Each path is a new rotation, seen through one point. The rows after it are directions, each followed by how far the rotation turns it, in deg/step (0 if it stays put).
Each turn is a multiple of 5 degrees from 10 to 175, or 0.
Each row of a path follows its step; steps can be skipped.
path 1
step 0: [ 2.04  0.28  3.61 -0.95  0.97  0.84 -1.80  3.06  1.39 -0.37 -0.27  2.59
  0.77 -2.26  0.16 -3.01 -0.45  3.02 -1.69 -4.83  2.50 -1.03 -3.41  0.29
  3.49 -2.44 -1.37 -3.04  2.64 -0.41  0.51  0.40  0.43  0.55  1.65  3.74
  1.42 -1.56 -0.32 -1.49 -2.73 -2.14 -1.08 -4.25  6.19 -0.34  1.91 -0.54
  3.59  0.08  1.37  0.23 -5.10  0.41  1.29 -1.03 -4.36  1.46  1.56]
step 1: [-0.74  2.70  1.11  0.54 -0.58  0.57 -2.93  1.99 -1.59 -1.77  0.24  2.02
  0.55 -1.97  0.19  1.31  1.15  0.94 -6.38  1.42 -4.11 -0.60  1.50 -1.87
  0.19  1.48 -0.12  2.00 -1.40  2.05  0.97 -4.42  2.76 -1.43  2.05 -0.32
 -3.97  0.77  0.03  0.30 -2.96  1.47 -6.05 -3.07  5.76  2.56  0.23  1.17
  2.49  2.57  3.69  1.96 -1.50 -2.63  0.33  0.56  0.31 -0.25  2.78]
step 2: [ 0.37 -0.03  2.07  2.95 -0.08  1.44  1.25  0.75 -1.83  0.25  0.37  3.76
  0.46  0.57 -1.00  0.31 -2.18 -0.01 -5.41  1.11  2.27  1.53  1.41  1.28
  3.85 -1.18 -3.11  2.66  0.04 -0.26  4.27  2.09  1.12 -0.19  3.29  0.84
 -4.86 -1.85 -3.62  1.32 -3.58  0.35 -1.52 -1.07  1.08 -2.79 -3.66 -2.69
  2.82 -2.56 -0.35 -5.64 -4.68 -0.85 -0.08 -1.22  0.84 -0.97 -0.32]
step 3: [ 1.30  3.89 -0.78  2.04 -6.56 -0.05 -1.30  3.25 -1.02 -2.50 -0.89  2.17
 -0.58  0.94 -1.47  0.18 -1.98  2.23 -2.63  1.81 -2.41 -1.34 -1.49 -0.96
  0.98 -0.11  0.90  2.99 -0.01  0.14  2.49 -0.70 -1.37  3.15 -1.12 -3.11
 -2.66 -2.29 -1.98 -5.65 -1.29 -2.02  5.12 -2.34  3.23 -0.93  3.73  0.72
  4.26 -1.07  2.04 -2.17 -2.51 -0.05 -1.92 -0.92 -1.81 -0.58 -0.39]
step 4: [ 1.48  5.62  0.78  3.93 -2.64  1.44  4.77  0.55 -2.77 -0.34 -1.98  0.70
 -1.17  3.26 -1.71  3.15 -2.83  0.92 -1.10  0.95 -0.43  0.78 -0.44  1.41
 -2.33  4.09 -0.45  4.94 -2.97  0.45  0.26 -0.67  3.31  0.80  3.46  1.57
  0.40 -5.31 -0.94  3.03  0.74 -0.31  0.31 -0.22  1.59 -0.36  2.16 -3.60
  0.46  1.45  2.94  1.52 -1.73 -0.56 -0.08  1.50  4.61  0.42  1.01]
step 5: [ 3.09  3.91  3.38 -0.03 -3.35  5.06 -0.60 -1.91 -0.96 -1.23  0.57  1.78
 -1.76 -0.49 -1.32 -0.29 -1.48  3.03  1.15  0.53 -2.22 -0.04 -4.99  0.76
  1.67 -0.05 -3.34 -0.71  1.13 -4.05  2.24  3.98  1.74  0.76  4.09  0.88
  1.27 -0.88 -0.94 -0.06  0.34 -6.18  2.18 -0.36  0.91 -2.80 -1.00 -3.12
 -2.04 -2.76 -0.12  1.07 -3.16  2.20  0.02  0.46 -2.72  2.59  0.11]
step 6: [ 0.05  1.30 -0.10  0.39 -2.32  1.25 -2.78 -1.30  0.49 -4.89  1.58 -0.65
 -3.75 -1.68  2.01 -1.36  0.96  2.87  0.22  2.35 -3.81  2.06  0.82 -1.34
  1.42  0.33  2.60  3.67 -3.19  2.21  0.39 -0.51  3.89  0.01  1.80 -0.73
  1.52 -1.80  3.31 -2.32 -1.33 -0.89 -0.26 -1.59  6.04 -0.54  1.37 -1.54
 -2.41 -0.23  2.47  3.85 -0.70  1.81 -1.30  5.00  1.25  4.55 -1.45]
step 7: [ 2.80 -1.00 -0.96  0.61  0.58 -3.42  1.39 -1.91 -0.62 -2.97  2.25  0.22
 -1.69  1.31 -0.31 -1.22  2.94 -0.49  0.31  1.51  1.32  1.52  0.59  0.80
  4.21 -1.45 -2.37  1.77 -3.62 -1.41  2.25  0.06  4.58  0.41  4.75  2.46
  2.87 -2.15  3.45  2.51 -1.41 -3.54 -4.32  2.07 -0.21 -4.44 -1.10 -2.05
  1.07 -2.56 -0.03 -0.50 -5.02 -2.41 -1.14  1.69  1.72 -0.16  2.85]
step 8: [ 1.78  0.80  2.51 -2.00 -2.96 -4.13 -3.84  1.31  1.00 -2.70  3.12  0.92
  0.56 -0.72  0.66 -0.89 -0.70  2.85  3.83 -0.50  2.47  1.33 -3.20  1.52
  1.34 -1.62 -0.39 -0.52  0.26 -1.75  2.11 -0.68 -1.29  2.10  1.27 -1.05
 -0.14 -0.93  3.16 -2.82 -1.07 -2.68 -3.61 -4.89  5.20 -2.12  4.12  1.10
  3.82 -1.48 -2.92 -0.52 -2.88 -2.95 -1.56 -0.98 -1.15  3.33 -1.91]
step 9: [ 2.92  0.25  0.04 -3.35 -0.24 -1.15  3.04  2.13 -3.10 -2.46  1.65  3.21
 -0.80 -0.72 -0.89  3.78  1.16  0.94 -1.68 -2.44  1.94  3.38  0.44 -1.80
 -1.16  3.17 -3.45  2.84 -0.86  2.37  0.28 -2.51  4.04  0.41 -0.30  1.34
 -1.03 -0.84  1.46  0.66  0.73  1.58 -5.71 -1.83  4.95  0.66  1.42  3.28
  0.85  2.68  2.57  0.32 -1.38 -4.31 -3.46  1.96  1.39  2.35  1.84]
step 10: [ 2.83 -0.11  2.63  0.48  0.59  3.10 -1.26 -1.61 -3.27 -1.01  0.93  2.72
 -1.17  1.67 -1.88  2.46  2.41  1.45 -2.42  0.95  4.62  0.25 -2.28 -1.11
 -0.84 -2.54 -5.39  1.21  3.80 -0.80  0.05  0.19 -0.82  1.07  1.90  1.99
 -0.92  0.05 -6.48 -0.95 -1.95 -2.16 -4.67 -1.42  1.86 -3.45  0.01  1.23
  1.73 -1.03 -1.35 -2.84 -4.83 -0.69  2.88  1.28 -1.16  1.27 -0.39]
Speeds:
[ 0.40  0.40 -1.06 -0.93 -0.54 -0.96 -0.02 -1.83 -0.30 -0.23 -0.13  0.43
 -0.10 -0.70 -0.37  0.80  0.19 -0.02  0.27 -0.07 -0.35 -0.33 -0.18  0.71
  0.03  0.28  0.05  0.92  0.29  0.17 -1.06  0.47  0.22  1.18  0.63 -0.48
  0.15 -0.36 -0.18  0.59 -0.02 -0.33 -0.41 -1.00 -0.19 -0.64  0.22  0.22
 -0.41 -1.64 -0.09  0.10 -0.10 -0.13 -1.12  0.46  0.45  0.61 -0.65]
20
[-0.53 -1.06 -0.25 -0.02 -0.07 -0.94  0.89  0.30  0.29  0.78  0.51  0.98
  0.59 -0.70 -0.15  0.07  0.07  0.54 -0.74  0.84 -0.70  0.29 -0.07 -0.35
 -0.43  0.44 -0.70 -0.46 -0.45  0.25  0.22  0.09  0.36  0.53  0.11  0.06
 -0.71  0.10  0.95 -0.93  0.23 -0.42  0.79 -0.21 -0.40 -0.72 -0.19 -0.27
  1.52 -0.39 -0.91  0.25  0.65 -0.97  1.09  0.10  1.09  0.32 -0.45]
65
[-0.66 -0.28  0.16  0.51  0.30 -0.20 -1.32 -0.46 -0.64 -0.79  0.06  0.77
 -0.64 -0.18  0.64  0.48  0.11  0.11  0.89  0.12  0.15 -0.73 -1.14  0.48
  0.73 -0.55  0.24 -0.32  1.13 -0.40  0.91  0.51 -0.76  0.55  0.25  0.80
  0.40  0.21 -0.55 -0.37  0.82 -0.27  0.86 -0.13 -0.10  0.93 -0.53 -0.16
  1.75 -0.14  0.43 -0.23  0.66 -0.27 -0.07  0.23 -0.52  0.64  0.01]
140
[-0.27 -0.37 -0.17 -0.29 -0.80 -0.38 -0.80  0.74 -0.67 -1.43 -1.23 -1.21
  0.34 -0.55 -0.28 -0.15 -0.36  0.94  0.13  0.76 -0.53  0.61  0.05 -0.23
 -1.13  0.24  0.74 -0.05 -0.07  0.45 -0.53 -0.51 -0.12  0.27 -0.02 -0.58
  0.31  0.24  0.65 -0.70  0.32 -0.36 -0.03 -1.14  0.31  0.63 -0.58  0.69
 -0.06 -0.06  0.47 -0.46 -0.09  0.70  0.77 -1.29 -0.27  0.80 -0.08]
140
